(in the rows, 128 means zero)
Named turns come first, each shown by rows before and after it. Which turns, in which order, take the first row of each pair that follows to the second? Write the first one first, as in the answered first pair.
Ruf:
[146 112 133 125 113 159 117 154 150 114 119 131 160 147 117 103 147] -> [118 122 140 128 118 130 130 113 167 113 122 130 155 140 123  86 155]
[108 165 127 104 133 113 120 140 145 103 124 131 137 127 124  99 138] -> [117 171 128 101 131 107 132 129 143 110 110 123 122 126 130 106 128]
[189 140 157 103 108 108 171 120 154 108 125 166 113 111 100 185 135] -> [191 125 156 107 111 126 159 141 156 101 141 171 128 115  90 185 147]
[130 151 131 140 154 112 143 131 128 150 187 138 133 120 125 140 110] -> [136 153 127 131 158 108 141 123 120 160 183 135 127 122 124 150 108]
guk:
[176 114 153 123 134 132 116 133 126 105 111 139 137 142 102 154 149] -> [179 115 142 130 152 123  98 137 105 122 121 141 134 151 102 149 137]
[197 176 158 124 152  97 168 129 102 136 130 139 114 152  58 148 133] -> [167 117  94 126 156 159  92 180  63 166 154 141 128 133 138 157  81]
[143 145 129 166 185 107 158 123 130 139 187 138 147 129 103 134 133] -> [110 100  94 144 132 169 116 155 140 144 180 148 127 107 153 175 122]
favab:
[146 120  95 118 139 142 117 129  94 139 101 120 112 140 137 144  94] -> [129 128  95 128 146 136 117 123  98 155 123 121 114 125 157 148  97]
[149 122 133 125  89 128 105 143 116 101 105 132 114 154 108  86 148] -> [ 99 128 123 143 119 124  79 147 138 124 174 126 142 129 161  95 147]
[144 111 126 148 155 150  83 177 106 123 150 142 157 154  98 105 146] -> [ 99 112 120 132 100 158 111 139 165 128 166 158 141 112 135 180 149]

Between the rows of a pair lie 2 to 4 turns.
[112  74 103 118 121 208  63 196 122 119 170 130 187 131 147 135 123] -> [151 134 151 160 203 110 119 169 112 119 189 113 198 156  73  78 142]  guk guk
[ 95 122  52 137 119 128 114 109  79 175 165 127 100 118 192 148  67] -> [168  92  69 122  86 195 100 170  80 127 121 147 114 160 115 158  95]  favab Ruf
[ 74 117  95 128 131 124 120  95 130 168 131 117 120  99 188 125 108] -> [ 77 137 109 136 156 108 127  90 146 155 145 112 145 108 171 102 143]  guk favab favab
[184 120 174 117 169 131 140 140 138  94 131 123 136 143  46 127 153] -> [120 105 139 113 167 155 112 146 179 136 194 128 162  88 135 172 153]  favab guk
[148 121 167 106 112 155 144 124 193 126 143 159 144 123  87 194 147] -> [153 120 159 138 190 147  86 158 142 136 177 149 183 138 101 139 135]  favab favab favab favab
[119 107 120 150 163 121 105 184 103 167 200 162 153 135 150 129  98] -> [155 110 135 141 151 127 105 203  81 134 150 156 150 175 112 102 110]  Ruf favab Ruf favab
[167  64 134 126 100 173  81 198  52  93 106 112 116 199 122 124 135] -> [ 38  89 128 146 127 133  86 153 137 130 197 109 150 109 223 134 156]  favab Ruf
[111 156 144 122 120 131 147 126 191 117 171 154 149 119 110 163 171] -> [144 175 136 126 125  90 185  83 148 126 125 137 101 135  86 159 136]  guk Ruf favab
[172 153 177 131 183 126 116 162 138 132 185 160 179 143  63 166 163] -> [154 140 170 107 123 161 120 153 180 116 166 173 171 127  75 210 173]  guk guk
[176 126 129 107  93 156 142 149 121 117  88 140  98 145  89 171 128] -> [109 152 119 145 181  75 124 118 110 149 155 118 139 121 157  95 119]  favab Ruf Ruf
[ 87 102 153 124  56 155 123 142 196  96  88 173 134  85 134  95 176] -> [ 79  90 108 151 143 146  53 173 119 139 139 152 163  91 184  65 124]  guk guk
[180 127 152 147 127 136 142 143 149 104 138 147 152 152  57 121 161] -> [101 118 115 157 160 145 104 143 147 142 197 142 173 111 143 125 141]  Ruf favab guk
[136 127 128 107 117 101 111 146 154  64  81 118 185 155  95  16 185] -> [ 62 137 106 116 128  93  99 127 185  97 171 120 205  90 181  68 177]  favab guk guk
[138 111  70 129  79 119 182  93  91 153 117 126  72 124 119 186  88] -> [143 141  80 170 168  69 166 105  60 173 173 110 106 138 119 133  89]  guk favab
[155 126  95 128 132 103 176  75 126 135  67 132  93 126  94 126 142] -> [135 113 120 133 122 162 153 128 197 127 129 160 162 105  85 156 188]  Ruf Ruf favab guk
[179 148 164 131 134  99 160 119 122 120 110 133 109 150  55 127 142] -> [151 164 158 126 119  98 178  96 151 128 115 128  91 112  80 160 140]  Ruf favab Ruf favab
[102 151  88  77 140 139 110  69 106 166 104 149  80 119 137 184 113] -> [149 128  79  92 168 164  63 128  77 151 107 149 128 177  96 127 129]  favab Ruf
[ 78 133 100 132 103  88 142  80 151 152 120 114  90  99 168 125 105] -> [108 151 108 143 137  64 146  80 111 160 113 102  88 122 147  98  94]  favab favab favab guk
[143 126 126 124 165 151 100 173 117 155 211 154 153 114 139 191 112] -> [193 113 133 130 171 144  95 191  83 141 173 143 146 150  97 152 114]  favab favab
[118 123 109 128 110 125 114 126 109 154 119 123 111  96 164 198 102] -> [137 160 127 148 164  76 126 123  90 165 139 115 119 122 137 159  99]  guk guk
[136 138 109 150 147  94 125 103  92 184 138 101  86 130 160 113  84] -> [169 147 153 119  97 114 168 106 137 127 108 135  93 151  78 136 137]  guk Ruf guk
[131  99 134 136 169 167  89 158 126 134 142 116 159 158 119 117 117] -> [ 72 105 122 124 136 153 105 108 153 136 122 102 130 112 174 124 121]  Ruf Ruf guk
